158	497	527	507
Report the entry just right of the smallest entry.
Answer: 497
Report the entry just right of 497.
Answer: 527

Read these off the grid that follows. Counting starts at 1.
1) Find the entry in row 1 and column 1.
2) Find the entry directly below 156.
3) Find the entry directly below 41.
4) Find the bottom entry of the column that holds the smallest entry.
5) Find the entry directly above -119.
6) Find the entry at row 1, column 2.
7) Find the entry just left of the largest entry.
8) Find the entry directly below -114.
 313   -92  -382   452   -52  -186  -551   170   -15  -195    98
 243   268   308   136   308   265   255   246   303   262   189
 378    60    46   406   272   -80  -446   309   338   -84    59
 514   156   219   297   519   -29  -527   427   589   -42   -25
 508   167   320   344   571   -36  -524   453   660   -43   -26
 329   -82  -604   268  -159  -114  -475   105  -182  -139   107
 505   182   238   252   524    14  -451   420   583     0   -13
 115   190  -131    12   -77   318   467    41  -164   304   293
 390   257   191    59   391   211   -14   307   379   192    92
 447   171   210   263   449    31  -355   376   499    20    27
 134    49   -68   376   -41    51    46   115   -28    56   238
 211   450   785    68   565   455   610   328   571   463   223
  82   -93  -181   626  -175  -137  -181    86  -113  -119   244
 244  -116  -564   383  -228  -143  -410    72  -232  -155   155
 377   381   282  -157   445   403   297   292   382   377   127
1) 313
2) 167
3) 307
4) 282
5) 463
6) -92
7) 450
8) 14

B =
array([[ -43,   87, -177,  -77,    6,  112,  -68, -201,   88,  -89],
       [ -58, -125,  299,  117,   -8, -187,   97,  273, -141,  149],
       [-190,  -50, -139,  -68,   43,   -1,   39, -108,  -44,  -66],
       [  80,  154, -118,   81,   35,    8,   -2,  -97,  103,   10],
       [-405, -168,  -52,   37,   25, -245,  151, -174, -204,   94],
       [ -31,   72,   55,   97,    0,  -51,   23,  -36,   50,  114],
       [  -2, -104,   97,  -33,  -46,    1,    0,   66,  -46,   29],
       [ 144,  105,   65,  -78,  -66,  220, -165,  139,  117, -124],
       [  92,   18,  176,   13,   61,   12,   -6,  223,   22,    1],
       [ 214,  117, -143,  -91,  -32,  223, -124,  -50,  152, -136],
       [-155,  -87,  -63, -272,   37,  159,  -84,  -55,  -41, -210],
       [ -26,  -41,  -79,  -75,  -47,   66,  -36,  -98,    5,  -41]])
What is the largest entry in the last column?
A: 149
What is the last entry, reading row by row?
A: -41
The 5th entry from the end, reading row by row: 66
What is the entry in the bottom-left corner?
A: -26
The first entry, reading row by row: -43
What is the third entry, reading row by row?
A: -177
The entry directly above -125 is 87
What is the second entry on the main diagonal?
A: -125
What is the entry directly below the smallest entry?
A: -31
The entry just left of 35 is 81
What is the entry directly below the largest entry?
A: -139
The third entry on the diagonal from the top-right corner is -108
What is the entry directly below -143?
A: -63
The entry directly below -8 -> 43
The entry just left of 152: -50
The 4th entry in reading order: -77
The smallest entry in the first column is -405
What is the fourth-last entry, reading row by row?
A: -36
What is the entry just right of -51?
A: 23
What is the entry in the top-right corner?
A: -89
What is the largest entry?
A: 299
What is the entry just left of 25?
A: 37
What is the third smallest entry?
A: -245
What is the entry directly above 152?
A: 22
What is the second entry from the end, reading row by row?
A: 5
What is the entry directly above 94?
A: 10
The smallest entry in the last row -> -98
The entry directly below 114 -> 29
The entry directly below 92 is 214
The 2nd smallest entry -> -272
